One turn sends every row of this set to another row. A few are shown first. Where does it send the rows asked after them?
kugog: [-15, 5, -12, -6, -3, 4, 11, 16, 15, 0, 13, -4, 2, -18, 9]
Kiz: [-18, 8, 4, -9, 6, 3, 3, -7, 9, 7, -3, 6, 1, 14, 16]
bopev: [-20, 2, -14, -10, 1, -2, 19, 9, 3, -2, 21, -1, 2, -16, 12]
vik: [-15, 8, -2, -15, -6, 6, 1, -5, 4, -2, 3, 23, 1, 14, 4]
vud: [-22, -8, -9, -19, -3, 0, -3, -12, 7, -3, 8, 7, 3, 15, 16]
Napov: [-33, 0, -8, -6, -4, -4, 7, 5, 9, -11, -22, 2, 12, -4, 1]
sini: [-17, 9, -18, -2, 5, -1, -2, 5, 16, -18, -7, 1, 16, -15, -7]
binik: [-19, 8, -19, -4, 17, -5, 12, -13, -6, -17, 17, 4, 5, -4, -2]
Dof: [-13, 10, -14, -4, 1, 8, -11, 6, 20, -10, -4, 12, 13, -6, 5]
Vorif: [-25, 5, 0, -11, -1, 0, 0, 2, 14, 1, -17, 7, 11, 4, 13]
zare: [-20, -6, -10, -18, 7, -7, 7, -20, 2, -5, 13, -5, 1, 13, 8]
Fis: [-19, -5, -13, -12, 8, -10, 11, -17, 6, -12, 7, -17, 1, 6, -7]
zar: [-13, 9, -3, -13, -11, 6, -3, 4, 15, -6, -10, 17, 6, 6, -5]
sevil: [-14, 9, -6, -12, -7, -2, 4, 3, 14, -13, -16, 5, 10, -3, -17]
nakan: [-19, 2, -13, -8, -2, 4, 15, 11, 5, -1, 21, 3, -1, -13, 15]
duz: [-18, 6, 0, -2, 11, 2, 13, -12, 0, 1, 7, 0, -9, 16, 5]
Folo: [-17, 9, -9, -13, 2, -10, 16, -6, 3, -16, -7, -1, 9, -3, -21]
Sef: [-19, 7, -8, -15, 6, -10, 20, -15, -8, -13, 6, 5, 4, 5, -12]
kinel: [-34, -2, -12, 1, 0, -5, 17, 0, 0, -17, -11, -4, 2, -1, -10]
megol: [-16, 3, -12, -6, -4, 7, 11, 15, 11, 1, 17, 2, 0, -14, 13]
madod: [-23, -10, -11, -14, -11, 5, -10, -1, 17, -8, -3, 6, 5, 10, 9]
Zir: [-22, -9, -14, -8, -11, 2, -5, 2, 20, -15, -9, -6, 4, 3, -6]
mazi: [-13, 10, -11, -6, 5, 10, -9, -2, 10, -5, 11, 19, 6, 3, 15]
Meva: [-19, 4, -14, -10, 2, -3, 19, 10, 7, -3, 16, -6, 5, -20, 8]
pur: [-19, -6, -16, -7, -1, -6, 5, -6, 15, -17, -4, -17, 2, 2, -14]
roson: [-26, 1, -8, 4, 8, -2, 20, -9, -5, -11, 3, -4, -9, 8, -8]
lopi: [-20, 8, -21, -2, 13, -7, 10, -5, 3, -22, 3, -3, 12, -14, -10]
mus: [-16, 8, -14, -5, 13, 4, 3, -11, -2, -9, 21, 15, 2, 4, 11]
Geku: [-16, 5, -13, -8, 0, -1, 15, 14, 13, -2, 12, -7, 5, -21, 6]
lobep: [-17, 7, -4, -17, 2, -1, 12, -14, -7, -6, 11, 18, 0, 13, 0]

kinel goes to roson
Zir goes to pur
megol goes to kugog
Now find these:
lopi goes to binik
Sef goes to lobep

